One turning vector, and how many steps it has turned
The counts run from 0 to 145.
[ 12   1  12  35  15  16  -1 -14 -20  -4  17  15  17  -6  38  -4   9  -4
   1 -22  23 -10 -28 -10  -2 -38  -3  42   0   9 -35 -24 -10] | 94
[ 13 -13  -2   3  12   8 -13  -8   0  19   9   9  21  -7  38  12   2  25
  -3  20 -21  -3 -31  -3  12 -40 -31  55  10  11 -12   3  -7] | 139
[ 22  11  15   0   3  19   0 -56 -29  18  13   6  27  -3  27  -6  10  20
  19 -13  -4   7 -11  -5  21 -36   0   4 -19 -29 -27   6 -17] | 28
[  9  29  21 -17  19  25  11 -34   4  32  27 -16  14  -3   4  17  32  10
  -6 -14  -6  -9 -11  10  -2 -13 -10 -28 -30 -36  13  -5 -31] | 41
[ 17  -4  23 -24   1  17 -11 -19  -8  51  16  12   0  10  19  22  34  18
 -17 -14   0   2  -1   5   8 -20   6  25 -13 -17 -15 -17 -42] | 52
[ -8  19  20   8  31  17   8 -29 -18  31   1 -25  13 -14  29  12   7  23
  39   9  -8 -26 -26  -3   4 -23 -10   9 -13  -8   6  17 -28] | 17
[ 14   8  -6 -13   3  -1  13 -13 -18  48  -4 -20   4 -20  56  20  11  14
  15  11  -7  -5 -31   9  -2 -28 -29  18  10   1  -9   0 -26] | 142
[ 17  -4  31  -1  19   3  19 -10  -5  41  -4   4  11 -10  14  11  -5   3
  10 -43  34 -19 -19   8   6 -27   5  22  -4 -10  -5 -24 -45] | 98
[-11  19  43  16  20   0  10  22  25  39  32  -5  27  -8   4   5  -8  24
 -16  28 -13  -4 -30   2   0 -25 -27  24   7  -4  20 -10  -2] | 125
[ 21  -2  -6  -1  23  -7  -8  -5  21  13  20  19  30  -3  17  24 -29  21
   6 -11 -24  -1 -22  10  21 -40 -33  20  18  -9  -8  12 -36] | 11
[  8  12  32  16   1  14  30  13  12  35  32  25  30  -5  22 -26  18  14
  -5 -10   9   9   1  21   5 -33  10   3 -14 -18  14 -32 -20] | 111
[  2  22  22  41  20   5  24 -20   3 -11  30 -19  21 -13  17   3   5   8
 -14  -1  12 -18 -37  -2 -16 -26 -23  13  -6 -27  -8 -25  12] | 105
[-14   1  24  15  23  -8  12  15  12  48  12   4  25   0  -5  23   3  39
   0  10  -3 -17 -14  19   3 -23 -24  23  -6 -17  28 -16 -32] | 123
[  6  26   0 -16  34   2  -2  15  -4  23  34   9  20  -6  26  41   0 -11
  -6   1  15   7 -37 -18  11 -41 -25  12 -13 -19  -7  -9  -3] | 35
[  7  18   5 -28  35   8  -5   1   6  19  26   0  15 -11  26  47   8 -14
  -9  -5  12  -6 -40 -21   7 -39 -19  20 -11 -23  -2  -6  -3] | 36
[ 16  -7  10   1  16   2  22  -6 -11  34  -4  10   6 -12  37  12  10  -4
  11 -35  34 -15 -18   9  -2 -30   4  23  -7  -9  -8 -28 -43] | 97
[ 16   8  38  32  23  26  14 -25  14   7  21  14  15  -8  -4 -32   3   8
   6 -27  -5  -8  -4  17  -1 -26  -6  -3 -24  -2  -4   6 -54] | 88
[ -6  41  13   0  32  19  14  12   4  32  29   6  34 -13  29   1   2   3
  29   2 -14  -4 -17  12  10 -26  -9 -24 -17   4  20  10 -31] | 20
[ 25  19  13  19  32  -1  25  -5  33  11  22  -1  22   8  -3  17 -21  -1
 -11 -20   4 -18 -33   7  -4 -11 -34  10 -15 -20  13 -30 -25] | 102
[  8  33  17  34  32   8  10  17   5  20  29  -2   0  -7  21  13  -6 -15
  -8   8   4  -4 -38  -7  -6 -12 -41  19   4  22 -17  -6 -37] | 80
[ 18   5  23   3   2  14  23  17  22  27  29  30  36   8  16 -20  11  11
 -10 -16  -2   6  -3  22   6 -32   5  14 -11 -16  15 -37 -26] | 112
[ -5   6  20  21  -5  23   5 -13  -1   7  23  -3  18 -10  57 -18  16  25
   5  32 -26   3 -18   3  -9 -42  -5  28   8  -9 -13   5  -2] | 3
[  0   8  30  18  35  17   6 -14  12  -1  16 -20  -4 -38  30  11  11 -13
  -7 -16   6 -24 -37   0 -24 -26  -8  16  10   9 -15   6 -33] | 83
[ -9  42  21   8  27  15  15   1 -12  40  22  -8  25 -12  26   0   4  11
  34   7  -8  -3 -19   7  11 -18 -14 -20 -13  -2  11  10 -28] | 19
[  4  19   8  -1  34  13 -17  -5 -17  37  27  21  37  16  -1  30   0  18
  19 -17   4  -3  -9  -1  33 -25 -19  16 -20  -6 -10  -6 -23] | 32
[ 20 -17   0  10   4   9 -11 -28  -6  -7  14  16  -5 -23  30  12  27   5
 -21 -11  -2  -1 -10  14 -12 -39 -13  27  12  -9 -32   8 -51] | 72
[  4   9  42  18  22  12  15 -23   3   2  14 -20  -5 -45  29  -6  11 -10
  -5 -17  12 -15 -34   5 -23 -26  -6   4  10   3 -20  10 -35] | 84
[ 23   6 -10  38  27  23   5  -9   5 -16  28  31  27   9  25  -8   8  -9
  -9 -18   1  -8 -20   1   2 -33 -18  33 -16   6 -16 -23 -24] | 92
[  5   7  21 -14  24   8   5 -17  -3  57  -1 -21  15 -24  24  21   0  29
  24 -12 -15 -17 -21  22   6 -15 -19   1   8   9  -1   8 -39] | 144
[ 11  13  -1  14  15  -7  11 -23  -9   8   8 -12  11 -10  39  20 -16  11
  14  25  -6  -6 -41 -10   4 -38 -41  20   2 -27 -10  19 -16] | 14
[ 17 -12 -14   7  14   7 -11   2   8  18  15  25  26  -2  28  10   1  21
  -5  20 -23   5 -25   4  14 -48 -36  47   2   4  -3   4 -13] | 138
[  6  10  22 -27  32  18  -6 -14   4  21  20 -13   7 -18  24  43   8  -5
 -11  -7  12 -13 -41 -20   3 -36  -8  18  -8 -30  -3  -4   1] | 37
[  2   9  32   3  -7  14  16 -26   3  21  19 -27  20 -35  42 -13  25  29
 -15   8 -27  -4 -20  19 -13 -25  -2   7  23 -13  -5  -4  -5] | 130
[ 11   4   3  22   1   0   0   5   2  25  28  33  33  -2  14 -11  -6  35
   0  19 -25  25 -10  19  21 -46 -38  21   3  -2 -10   4 -18] | 136
[ 14  -5 -13  12   6   1  -1   8   9  19  24  31  32   0  22   4   0  25
  -5  25 -21  17 -15  13  16 -46 -41  30  -1   1  -4  -1 -19] | 137
[ 13 -19  17  18   0   6  -9 -40 -15   9   6  11  -9 -21  20   8  23  15
 -15 -11   4  -2 -10   8  -5 -35 -11  30   7  -7 -38  13 -52] | 73
[ 21  16   3  -4  20  -3 -10   0  13  31  39   5  10  11  -3  47  12   9
 -32  -9 -11   7 -10  12   4  -3 -41   4   1 -17 -17 -17 -44] | 56
[ 22  20   4   3  -2  13   8 -42 -33  28  18  11  27   6  24  -2  14  20
  23 -10   2  10  -6  -2  24 -31  -9  -2 -24 -28 -25   0 -20] | 29
